In the data rows, zero lies at 4.5, halfway between 4 and 5.
Some points, one per row:
[5 3 3 2 5 4 7 7]
[6 5 6 6 4 6 4 5]
[4 4 7 6 3 6 3 5]
[5 2 3 5 7 5 6 5]
[5 5 6 5 5 6 3 4]
[5 2 6 5 6 5 4 6]
[3 6 3 7 5 3 1 3]
[6 6 3 2 6 6 5 4]
[3 6 4 3 5 5 5 2]
[3 3 1 4 3 3 4 4]
[3 5 4 2 4 4 5 4]
[2 3 1 1 5 3 7 6]
[5 6 4 0 3 5 5 5]
[5 7 7 5 3 7 3 3]
[1 4 0 5 5 1 4 6]
[6 3 3 4 4 3 7 3]
[5 4 6 6 7 6 5 3]
[5 5 7 3 2 6 5 5]
[4 2 3 0 5 5 5 6]
[4 6 8 6 2 4 7 2]
[3 2 3 4 4 3 5 4]
[8 6 8 7 5 5 7 5]
[4 6 3 9 5 2 6 3]
[4 3 3 4 2 3 3 4]
[4 3 2 3 4 4 4 3]
24 more points follow, each with its number after it:
[2 3 1 3 5 3 2 6] 0
[3 3 5 6 3 4 1 6] 1
[4 9 6 6 4 6 6 3] 2
[8 4 6 4 5 7 4 4] 3
[3 9 5 5 3 4 7 3] 4
[4 3 2 0 3 6 3 5] 5
[4 5 3 7 5 2 7 5] 6
[7 5 8 5 4 6 6 4] 7
[5 2 2 6 6 4 3 5] 8
[6 4 4 4 6 6 6 8] 9
[5 5 4 8 6 5 3 4] 10
[4 5 3 5 4 5 4 7] 11
[4 4 3 5 6 2 5 3] 12
[5 4 4 2 4 7 4 6] 13
[2 5 3 6 4 2 5 1] 14
[6 4 7 8 3 5 4 3] 15
[3 5 2 6 6 1 3 3] 16
[5 5 5 5 7 5 4 4] 17
[5 4 2 0 6 5 7 6] 18
[4 6 6 3 2 5 4 4] 19
[2 7 2 5 6 5 5 0] 20
[5 4 4 5 6 5 5 5] 21
[2 7 4 7 5 3 5 2] 22
[0 4 1 3 4 3 7 6] 23
Which of these numbered points is nearest to each point below, looking only along the 2 directions in which the first points spread most? Its number follows each.
[4 2 4 5 6 4 6 7] > 11
[5 2 8 4 3 7 3 6] > 3
[5 4 5 1 6 5 9 5] > 13
[4 4 4 4 6 7 4 3] > 21
[4 3 2 6 7 4 5 5] > 8
[2 4 2 1 5 5 5 4] > 5
[3 7 2 7 5 2 3 3] > 14
[3 3 2 4 5 3 4 6] > 0
[5 1 6 6 2 4 5 5] > 17
[2 3 0 2 5 3 8 5] > 23
[2 3 1 0 2 3 4 5] > 23
[5 6 5 4 5 6 6 4] > 19
[5 2 6 5 3 4 4 8] > 21
[0 2 1 8 5 1 4 2] > 16
[4 3 1 2 7 5 6 5] > 5
[5 5 5 0 4 7 3 5] > 13
[4 9 6 8 8 5 8 2] > 15
[3 5 3 7 5 1 4 5] > 14
[4 4 2 0 6 6 8 5] > 18
[6 3 5 2 3 6 3 6] > 13
[0 6 1 4 4 1 5 5] > 0
[7 3 7 4 3 6 3 6] > 3
[5 6 5 4 5 4 4 4] > 17
[4 4 6 7 3 3 3 4] > 10
[8 5 9 6 2 6 5 6] > 7
[6 2 5 2 5 7 5 6] > 13
[5 7 6 8 5 4 3 5] > 15
[4 6 2 5 6 4 4 1] > 6
[3 7 3 6 6 2 5 2] > 14
[4 2 3 2 3 2 1 9] > 23
[3 6 6 7 3 2 3 5] > 10
[2 4 3 7 3 3 6 4] > 6
[4 5 4 5 4 4 2 4] > 1
[2 4 3 6 3 2 3 6] > 12
[6 7 8 5 5 9 4 3] > 7
[6 4 4 7 7 6 5 3] > 4
[5 4 6 7 5 5 4 5] > 4
[6 5 6 8 7 4 4 4] > 15
[4 2 2 3 5 5 6 5] > 5
[6 4 5 5 5 6 4 7] > 19
[4 5 2 5 5 3 3 4] > 12
[5 2 6 5 4 7 3 5] > 19
[4 4 2 3 5 3 4 5] > 0
[2 5 3 0 3 5 4 4] > 5
[4 2 3 2 4 5 6 7] > 5
[7 4 6 4 7 7 5 5] > 3
[3 6 6 4 3 5 2 5] > 17
[5 4 3 1 7 5 7 5] > 5
[7 5 9 5 3 6 4 5] > 7
